(in the rows, 128 means zero)
First come named turns, each shown by rows before and after it. For each pair of rows after them, which turns, in which order, take the first row to the second? The first pair is done for you.
G:
[116 105 144 137 117 125 140 121 143 139 146 136 152 155 103  75  92 139] => [115 183 126 157 121 134 132 100 138 123 137 144 132 139 124 100 157 152]
[104 145 128  92  91 125 145 162 120 160 102 127 124 112 122 179 171 136] => [ 87  82 127 119 102 135 146 174 117 140 123 113 144 130  89 125  87 104]
[148 144 129 107 111 116 151 144 136 154 128 127 108 125 152 161 146 140] => [126  97 124 133 124 124 150 157 132 132 146 117 123 140 123 113  80 115]
A:
[132 115 135 105 134 130 153 136 155 122 166 124 134 133 112 129  90 127] => [109 147 106 131 130 151 155 136 138 102 151 129 130 127 109 157 130 105]
[151 205 124 113 113 121 136 109 177 110 174 131 103 155 107 142 144 117] => [108 161 107 133  99 117 117 136 114 112  91 123  89 122 130 172 204 108]
[125 105  91 134 125 156 152 145 117  98 110 130 154 139  92 161 116  76] => [127  62 116 117 123 139 139 155 114 117  94 124 149 133 109 150  98  88]
[113 125 137 151 162 152  94 107 131  63 169 100 130 125 106  87 128  70] => [ 96  94 141 155 157 146  82 123 103  69 126  95 124 109 119  95 149  72]
M:
[ 96 102  80 166 144 147 130 160  98  74 102 136 144 111 103 101 118 112] => [110 103  91 163 152 147 133 154 121  74 127 136 150 123  91  79  87 116]
[133 114 139 140 149 115  96 113 114 111 116 119 136 142 145  72 106 151] => [145 131 143 128 154 115 102 105 127 115 134 122 139 147 144  72 102 161]
[188 152 141 111 127  96 114 105 145 135 122 160 131 129 144 122 108 112] => [182 157 138 113 127  94 115 111 135 138 112 163 131 123 148 138 129 111]
Now pairs of rows:
(two turns a pair)
[ 98 117 132 170 126 123 152 129 113 137 106 111 133 141 130 157 146 119] => [126  96 161 136 124 111 155 129 137 162 126 109 132 149 134 142 113 138]
G, A
[107 167  97 159 133 150 136 130 122  94 132 134 129 119 102 139 134 106] => [134  89 151 110 135 115 121 139 140 134 138 126 128 123 122  98  70 138]
A, A
[122 170 130 126 118 129 141 100 150 116 159 137 150 143 110 116 126 105] => [ 96 135 127 127 104 119 125 119 108 129  93 136 139 118 138 141 173 109]
M, A
[137 183 111 128 125 125 134 108 154 138 125 130 111 125 136 150 162 153] => [147 131 140 100 121 103 125 117 155 162 115 127 108 125 152 131 132 168]
A, A
[ 99 168 122 168 150 102  98 120 139 134 122 118 122 124 140 115 134 109] => [108 133 140 141 144  87  91 130 135 164 105 117 110 116 153 122 133 125]
A, G
[116  81 121 126 127 133 144 132 132 137 146 130 144 148 109  98  70 123] => [102 110 112 146 124 123 108 124  86 136  82 129 118 109 159 115 150 143]
G, A
[151  83 128 121 108 110 124 104 107 134 140 122 133 184 125 109 116 158] => [159 140 112 116 103 121 142  93 120 128 155 132 135 189 117 138 154 156]
A, G
[133 144 142 140 135 113  93 114 123 133 106 119 110 112 170  95 150 159] => [119 127 138 157 141 119  89 118 121 120 113 116 118 120 159  73 119 143]
G, G
[131 119 131  92 109 120 131 135 143 152 107 124 113 123 139 191 181 144] => [110  94 114 138 131 144 137 136 156 106 163 115 147 156  86 129  82  98]
G, A
[141  94 104 126 111 148 122 130 117 145 138 135  87 136 137 139 165 114] => [161 118 110 121 119 146 129 122 139 141 170 138  92 147 126 128 146 114]
A, A
[151 196 139 148 152  90  98 122 132  96 172 119 108 110 160  80 129 164] => [132 182 130 149 139  92  89 134 102 101 128 118 101  85 178 111 174 165]
M, A
[120 151 111 147 136 139 113 111 122  63 178 143 118 122 101  87 119 118] => [ 99 108 114 158 131 131  97 127  87  68 138 136 115 112 108  81 125 114]
A, M
[154 168 137 159 135 131 113  84 156 116 148 127 118 100 124 108 155 162] => [168  84 162 107 117 113 125 115 160 161 135 119 122 103 121 120 131 168]
M, G
[109 135  96 178 119 149  94 108 100  85 121 132 143 112 139 119 105  98] => [170 123 145  86 100 115 111 107 133 162 126 139 128 106 171 151 118 154]
G, A
[125  96 129 110 113 128 139 139 122 146 123 126 127 130 116 133 127 110] => [126 133 122 115 110 132 133 128 117 141 116 132 118 120 126 149 163 119]
G, G
[120 172 109 172 138 164 116 111 130  97 154 125 137 135 124  90 116 122] => [100 112 122 172 133 151 101 126 102 100 108 118 137 122 133  80 115 123]
A, M
[120  69 138 124 128 125 140 144 133 146 133 122 145 142 114 108  73 129] => [130 155 111 138 130 152 163 126 156 125 172 137 149 153  94 133 103 115]
A, M
[125 128 165 133 160 107  74 127 119 105 108 110 152 111 177  99 168 159] => [128 120 170 134 165 102  74 129 128 100 119 108 160 119 170  79 141 160]
M, M
[149 156 163 102 124 100 111 109 135 144 120 131 108 117 173 115 150 182] => [121  76 164 118 134 101 108 131 126 132 117 117 125 131 147  77  86 151]
M, G
[155  94 144 148 147 121 107 159 161 100 150 142 133 123 110 104 117 117] => [175 103 153 116 138 110 113 158 170 129 135 150 119 113 129 136 151 137]
G, G
[183 182 158 113 137 115 133 127 115 143 172 136 145 153 164  88 103 178] => [144 219 107 168 139 149 143 131  85  99 150 140 152 145 149 122 155 138]
G, A
[151 149 144 144 134 121 108 113 122 143 135 138 142 128 120 125 124 144] => [152 116 150 122 123 115 114 128 119 162 122 137 140 123 119 134 126 143]
A, G
[135 147 122 129 125 128 127 133 134 124 106 135 152 118 160 125 119 150] => [128 142 117 142 132 133 126 131 134 114 111 137 154 125 152 114 104 146]
G, G
[174  78 167  90 126 141 159 134 176 141 160 133 142 135 119 124  76 132] => [152 140 134 159 142 171 152 113 166  83 175 137 144 140  98 103  78 105]
M, G
[129 158 124 156 160 140 110 115 139 106 143 126 121 136 121 113 120 131] => [132 113 139 116 138 123 106 133 121 145  98 120 109 116 145 149 151 150]
A, G
[ 84 111 132 171 137 139 105 134  98 125  80 105 122  91 178 102 147 138] => [112 118 147 158 154 139 111 116 143 124 147 105 137 123 155  58  70 144]
M, A
[145 129 127 133 134 141 130 132 152 113 147 140 140 138 137  96  54 128] => [122 159 115 148 123 137 110 133 110 114  84 144 119  99 174 138 150 140]
G, A
[146 116 160 122 134  99 118 127 143 153 115  99 138 120 159 112 104 170] => [136 154 143 159 146 117 116 111 150 120 136 101 141 126 144  90  95 159]
G, M
[142 134 163 147 155 100  72 109  95 107  87 126 103 106 173  69 113 171] => [139 201 129 177 159 130  90  95 105  73 116 131 106 113 149  90 140 151]
A, A
[117 147  87 146  97 169 155 112  98 125 149 112 126 147 106 171  86 123] => [104  88 103 142  93 155 139 125  79 138 122 104 122 140 116 159  75 128]
A, M
[147 130 128 131 137 105 105 106 103 179 107 144 105 111 161 143 163 127] => [119 145 104 182 150 125 100  99  94 135 121 134 115 118 142 107 141 100]
G, G
[150 130 158  86 123 120 121 125 146 165 128 123 114 134 145 119 120 154] => [125 111 139 135 138 134 115 128 136 125 136 114 133 145 118  77  77 119]
M, G
[122  45 125 142 127 151 153 149 109 128 105 122 112 122 113 130 114  67] => [135  40 153 127 132 122 122 138 107 144  82 119 102 107 150 109 118 106]
G, A
[105 130 111 135 141 167 142 115 128 105 123 121 123 101 114  99 137  94] => [108 131 121 126 137 159 125 117 120 122  96 123 111  86 138 109 164 115]
A, G
[170 148 119 151 133 121 111 119 125 111  91 144 138 126 153 107 179 158] => [169  91 141 137 137 108 111 130 132 120 100 138 147 136 146  74 123 156]
A, G
[147 159 131 102 128 134 152 121 156 147 146 139 129 139 124 165 153 135] => [145 131 131  99 133 139 158 128 160 142 163 135 140 152 105 140 111 122]
G, M
[129 138 112  96 104 118 162 119 159 133 150 135 133 120 104 156 127 114] => [124 140 104 111 109 124 159 118 155 120 154 130 137 124  94 145 125 104]
G, M
[153 176 107 105 143 145 153 113 203 155 145 138  92 135 141  95 129 161] => [128 160  95 112 129 143 139 132 163 163  84 134  84 109 166 132 191 161]
M, A
[101 138 105 156 134 144 133 135 111  98 123 121 132 132 113 125 136 102] => [132 106 136 121 138 122 130 131 132 123 149 117 132 145 118  93  84 126]
A, A
[171 106 144 120 139 111 131 117  84 155 124 137  71 143 141 132 146 184] => [163 102 140 145 153 119 132 112  97 131 156 133  83 162 113  93  91 166]
G, M
[127 177 133 135 149 146 137 116 174 131 160 133 122 141 128 112 133 134] => [135 115 152  97 134 133 148 137 177 168 152 129 126 139 129 130 122 138]
M, G
[118 108 119 126 130 133 131 141  88 127 111 109 149 141 142 132 142 105] => [146 108 142 101 135 123 137 131 121 143 148 111 148 157 140 117 108 123]
A, M
[ 95 146  98 145 127 135 114 130 108 103 141 163 141 141 109 139  98  61] => [ 83 105 106 137 125 126 102 143  90 117 108 158 137 130 128 140 105  65]
M, A
[155 121 171 103 128 117 123 125 150 151 164 144 119 122 136  86  97 170] => [158 155 166  97 121 117 127 124 143 163 147 151 108 109 146 131 157 182]
M, M
[144 142 160 112 147 128 124 126 158 145 149 158 139 164 144 119 146 158] => [130  95 159 122 146 131 128 141 147 140 149 151 150 174 129 100 108 141]
M, G
[182 183 137 134 139 132 128 156 168 122 187 138 157 133 149 147 112 122] => [180 118 147 112 128 124 140 182 164 146 174 132 165 137 144 152  89 116]
M, G
[106 128 108 147 128 145 125 138 109 131 132 125 131 129 114 144 156 116] => [103  96 118 141 125 137 131 146 113 137 135 122 135 134 104 136 132 109]
G, G
[131 142 125 136 134 140 145 124 158 107 185 130 143 157  94 125  89 111] => [102  57 134 127 119 114 116 156 103 131  98 119 130 123 129 134 116 120]
A, A
[ 87  62 101 143 130 150 135 162 110 101 120 141 135 139  98 151 169  80] => [128  24 152  86 125 112 120 157 130 149 120 141 130 139 132 129 143 128]
G, A
[121 119 151 132 124 132 114 125 123 150 145 112 138 141 141 111 115 149] => [118 140 143 144 127 141 112 121 126 140 153 114 136 138 135 109 121 144]
M, G
[109 114 142 136 149 125  88 114 112 132 116 120 112 129 163  96  97 137] => [137 169 141 114 145 125 104 103 140 144 136 134 105 129 171 126 125 151]
A, G
[124  59 169  29  82  84 117 147 106 178 139 109 142 110 115  97  90 101] => [ 81 186  85 108  81 148 144 131  85 105 146 125 142 107  87 163 188  44]
A, A
[ 94 146 150 175 121 143  99 141 102 119 130 113 127 138 140 109 152 122] => [112 119 173 149 128 131  99 138 123 136 147 111 126 144 147  88 114 138]
A, M
[ 89  96 139 157 116 128 115 150 113 130 169 124 152 134 125 118  76 141] => [ 89 153 112 177 116 148 125 141 119 110 180 132 151 135 118 145 113 128]
M, A
[139 147 117 157 138 143  90  76 135  88 161 153 129 124 138  60  93 151] => [161  83 147  97 125 122 104  98 149 133 158 146 130 126 143  74  71 164]
G, G
[107 101 104 156 129 157 124 159  96 114  79 111 139 119 126 166 150 105] => [112  81 110 143 127 155 128 167  99 126  84 105 141 123 125 164 136 104]
G, G
[128 160 121 122 121 139 141 131 134 139 129 134 128 128 126 145 140 124] => [124 110 129 112 115 137 141 142 128 149 121 128 129 132 121 140 118 117]
M, G
[119 116 137 116 162 130 179 127 190 140 138 107 130 126 103 159  82  93] => [103 173 113 153 167 142 169 113 176 116 128 111 122 114 114 172 128  88]
G, M
[141 180 132 147 148 139 139 113 135 123 156 138 137 132 151 127 148 131] => [153 105 157 100 132 120 151 141 134 164 142 133 138 129 151 139 126 138]
M, G
[129 137 128 156 147 134 111 116 138 112 135 124 143 129 121  84 102 129] => [113 113 129 157 137 129 105 127 114 118  99 121 139 115 133  93 120 127]
A, A
[123  90 135 126 121 125 106 140 126 140 143 118 140 112 134 112 110 147] => [138 155 127 130 122 140 117 123 144 131 172 130 137 116 130 133 138 148]
A, G
[154 200 120 178 145 121 108  93 138 113 130 114 130 130 148 106 120 134] => [143 196 115 183 140 125 104  98 121 112 112 113 128 123 153 120 142 132]
M, M
[124 104 143 120 128 113 111 143 110 139  98 124 120 128 146 118 119 135] => [151 157 144 111 131 123 131 120 146 139 147 135 123 142 132 121 111 139]
A, M
[124 110 108 135 126 118 130 133 125 134 133 121 104 103 130 130 141 135] => [133 131 109 136 130 123 138 121 142 127 156 121 109 113 117 122 128 138]
A, A
[ 88  33 107 138 118 130 132 163  97 121  89 118 147 129 121 137 123  93] => [110 201  89 184 143 150 125 102 129  69 148 138 140 133 128 115 157 111]
A, G
[103 163 132 186 144 171 114 110 116 100 169 124 161 133 101  69 125 112] => [124 157 145 117 115 142 113 126 101 165 108 131 132  94 155 160 221 151]
G, M
[115 132 139 143 124 106  86 126 100 126  83 124 116 108 167 106 152 157] => [117 113 150 148 135 106  83 127 113 122 104 120 124 117 155  72 108 152]
M, M
[ 93 148 104 177 144 157 114 116  92  80 105 113 134 119 123 101 139 104] => [121  86 151 134 147 129 103 119 111 111 118 109 132 130 134  61  76 135]
A, M
[140 114 136 110 136 116 127 138 130 123 146 126 136 134 123 106  94 133] => [110 121 105 136 127 128 128 144  99 106 109 126 129 114 123 133 142 116]
A, A
[ 96  90  86 158 130 120 115 140 123 112 143 120 166 125 104  82  83  75] => [141  68 128  69 101  92 128 152 145 187 122 128 150 112 138 144 128 120]
G, G
[111  85 113 110 122 121 149 148 108 145 102 112 147 107 140 155 141 124] => [112 159 101 155 145 140 141 112 135 100 156 115 157 123 121 106 109 119]
A, G
[146 144 152 114 119 116 137 127 149 105 198 133 105 151 108 141 131 122] => [122  78 156 110 109 102 114 152 102 124 126 124  96 121 136 152 155 126]
A, A
[116  92 110 141 102 156 149 144 133 121 155 123 159 134  89 155 134  87] => [112  64 128 119  94 133 128 154 112 149 107 119 145 108 128 162 158 118]
G, A
[110 141 127 153 132 133 124 129 109 119 109 134 117 117 129 128 150 119] => [121  95 143 120 127 120 125 142 116 145 105 132 120 120 133 130 132 126]
G, M
[166 168 112 119 120 124 140 105 152 119 164 137 109 147 133 129 115 137] => [168 152 115 104 114 121 143 117 149 137 154 136 108 145 135 150 131 142]
G, M
[ 90 200 120 198 140 140 107 117 130  68 100 122 102 135 138  85 133 159] => [ 89 121 151 173 140 113  89 131 117  97  79 115 108 132 156  54  91 176]
A, M
[ 98  98 131 161 133 140 118 140 119 109 128 124 124 121 119  88  88 109] => [ 98 144 123 159 127 132 110 130 105 114 101 134 106  96 151 127 161 125]
G, M
[133 162  96 143 134 122 148 122 151 130 150 126 123 141  88 127 107 104] => [140 163 100 120 124 113 148 127 144 155 122 130 112 123 109 163 154 120]
G, M
[130  62 136 107 118 114 126 161  97 143 106 121 135 116 128 139 125 118] => [124  76 136 135 138 117 105 146  92 117 122 119 141 119 127  89  92 118]
G, A
[122 115 126 105  96 143 123 124 149 129 167 122 110 135 121  90 124 136] => [122 122 122  94  83 146 132 129 146 137 157 125 111 130 124 128 157 135]
A, G
[131 115 161 100 116 121  90 124 115 157  98 133 122 106 163 128 164 159] => [142 198 131 123 125 149 116 103 140 125 150 143 131 123 130 142 169 138]
A, A
[155 147 149 110 121 123 140 109 154 160 149 140 142 127 125 145 132 148] => [135 176 132 149 128 136 127 102 143 125 156 139 142 128 121 128 138 136]
G, G
[158  98 151  86 127 104 140 125 135 155 127 129 118 133 142 122 126 149] => [156 133 132 102 131 127 161 118 156 130 166 134 132 153 111 121 106 124]
A, G
[136 112 149  94 134 121 159 127 141 157 147 135 145 125 119 181 141 128] => [112 100 134 129 143 137 158 129 141 124 164 129 159 138  90 152 106  98]
A, G
[ 97  84 132 125 109 156 145 124 103 143  95 116 142 134 109 215 141  86] => [135 119 148 107 119 161 160  98 158 145 170 122 154 165  90 184  88  92]
A, A
[152 188 110 136 117 149 176 123 144 110 187 134 141 129  83 168 141 109] => [161 143 122  98 100 135 186 139 142 146 162 138 134 120  97 204 160 119]
G, M
[112 137 112 167 124 145 104  89 115 123 147 151 116 132 130  89  99 110] => [109 125 113 162 123 138 100  93 107 123 136 152 115 127 136  91  95 112]
A, M
[104  97 145 130 136 136 124 127 120 133  97 132 119 115 161 129 119 117] => [116  99 149 122 141 135 128 116 139 138 126 132 130 125 151 110  88 124]
M, M
[136 149 142 121 122 130 127 125 141 142 131 146 117 117 134 139 158 131] => [123 138 130 134 129 141 141 133 149 127 155 144 133 131 111 126 125 107]
G, A
[137  98 112 112 116 145 133 117 124 133 128 123 109 137 131 134 124 116] => [135 113 102 118 118 153 137 115 129 126 137 123 110 139 126 137 132 111]
A, A
[150 181 127 128 140 128 164 102 170 143 178 129 142 140 111 153 108 126] => [114 139 119 131 123 119 144 124 114 158  94 125 125 103 141 194 178 126]
M, A
[157 127 162 111 135  98 127 125 163 140 122 126 138 122 110 129  96 145] => [140 138 145 144 146 111 126 119 158 110 131 125 145 124 100 114  83 129]
M, G
[143 156 134 134 119 122 119 117 128 127 149 138 113 116 159 100 129 144] => [138 137 134 141 120 123 119 121 128 122 161 133 120 122 146  86 105 134]
G, G
[174 197 116 120 132  85 146 112 132 162 147 110  93 127 159 154 164 156] => [145 181  82 157 136 121 174 124 143 127 190 102 123 156  95 144 115  97]
G, A
[ 92 156 132 176 149 149 122  90 202  96 179  88 135 142 109 117  73  98] => [126  91 172  94 129 122 141 111 219 165 171  92 132 140 126 150  71 132]
G, G
[135 141 129 125 135 119 127 122 143 118 138 108 113 109 134 152 157 120] => [121 117 125 139 134 117 119 131 126 112 121 106 114 104 134 146 152 111]
M, M
[138 115 135  93 115 120 144 139 126 161 111 133 122 125 141 159 142 133] => [154 122 144  90 120 121 149 128 145 158 145 133 129 136 128 139 112 135]
M, A
[147 153 137 116 139 120 129 116 146 128 155 132 138 143 113 110 119 134] => [125 154 121 126 130 126 124 130 117 123 114 133 128 125 129 144 173 133]
M, A
[103  73 139 144 145 137 139 135 107 131 122 129 114 131 126 134 105 115] => [120  94 148 122 135 127 139 132 111 158 110 133 102 118 146 164 148 134]
G, G
[137 135 126 104 114 180 124 121 119 146 118 106 114 127 139 193 172 125] => [116  84 128 145 134 182 106 125 117 115 137  90 134 146 119 116  80 108]
A, G
[141 136 137 157 113 112  70  94 174 115 168 159 174 169 115  70  75 136] => [105 187  89 186  95 137  81  99 132  99 116 169 161 139 126 147 188 116]
M, A
[133 107 135 119 127 138 142 129 121 128 109 133 127 123 140 143 121 135] => [141 137 130 135 130 151 150 119 130 117 130 133 134 129 127 148 124 130]
A, A
[122 116 115 138 129 137 126 130 119 123 113 124 131 112 117 130 128 125] => [137 111 134 119 131 127 124 128 129 138 119 126 130 114 125 129 120 138]
G, A
[114 144 103 130 132 156 159 127 142 115 138 136 139 136 114 157 150 107] => [100  75 121 126 132 139 142 145 121 131 100 128 137 131 131 136 128 116]
A, M
[109 146 108 116 106 157 150 146 153 140 148 134 130 134  96 166 162  78] => [105  97 119 101 104 146 146 161 143 157 128 125 131 131 103 168 150  77]
G, A
[133 193 123 152 135 128  99  89 105  93 141 147 112 132 147 115 166 138] => [118 111 137 146 135 108  74 117  73 110  93 134 110 118 162  87 146 148]
A, M
[118 136 119 128 133 164 146 120 139 116 149 133 131 142  95 129 110 121] => [ 98 116 113 131 125 159 138 134 111 121 102 130 124 124 113 151 148 121]
M, A
[128  98 128 133 120 139 144 129 137 116 159 118 142 146  98  99  57 106] => [162 118 147  70  95 118 154 131 147 169 135 131 124 130 136 158 122 145]
G, G
[162 100 193 107 148 116  88 107 132 136 125 135 112 128 127  61  81 144] => [159 163 173 136 156 134  89  87 139 104 144 143 113 133 120  62  94 139]
M, G
[145 130 154 114 134 108 104 122 133 138 116 139 120 125 150 116 132 158] => [143 168 137 126 135 125 113 115 137 126 127 147 117 124 140 132 154 148]
A, M
[122  68 150 131 127  93  76 148  96 121  97 121 115 111 168  73  94 154] => [113 203  90 188 135 146 113 119 111  62 147 135 121 128 125 116 145 112]
A, A
[122 172 126 125 110 120 135 130 112 134  92 139 103 111 145 184 200 151] => [141 123 136 117 119 138 174 136 167 127 182 130 141 167  82 128  74 117]
G, A
[141  79 167 109 131 126 108  96 143 135 150 136 131 129 137 133 145 162] => [143 106 154 114 132 141 125  91 161 122 183 138 138 141 118 138 135 147]
A, G
[139 188 131 147 123 123 118 111 150 129 138 140 134 126 126 121 135 134] => [128  92 146 120 107 104 117 143 126 162  96 128 134 113 134 128 120 134]
A, G
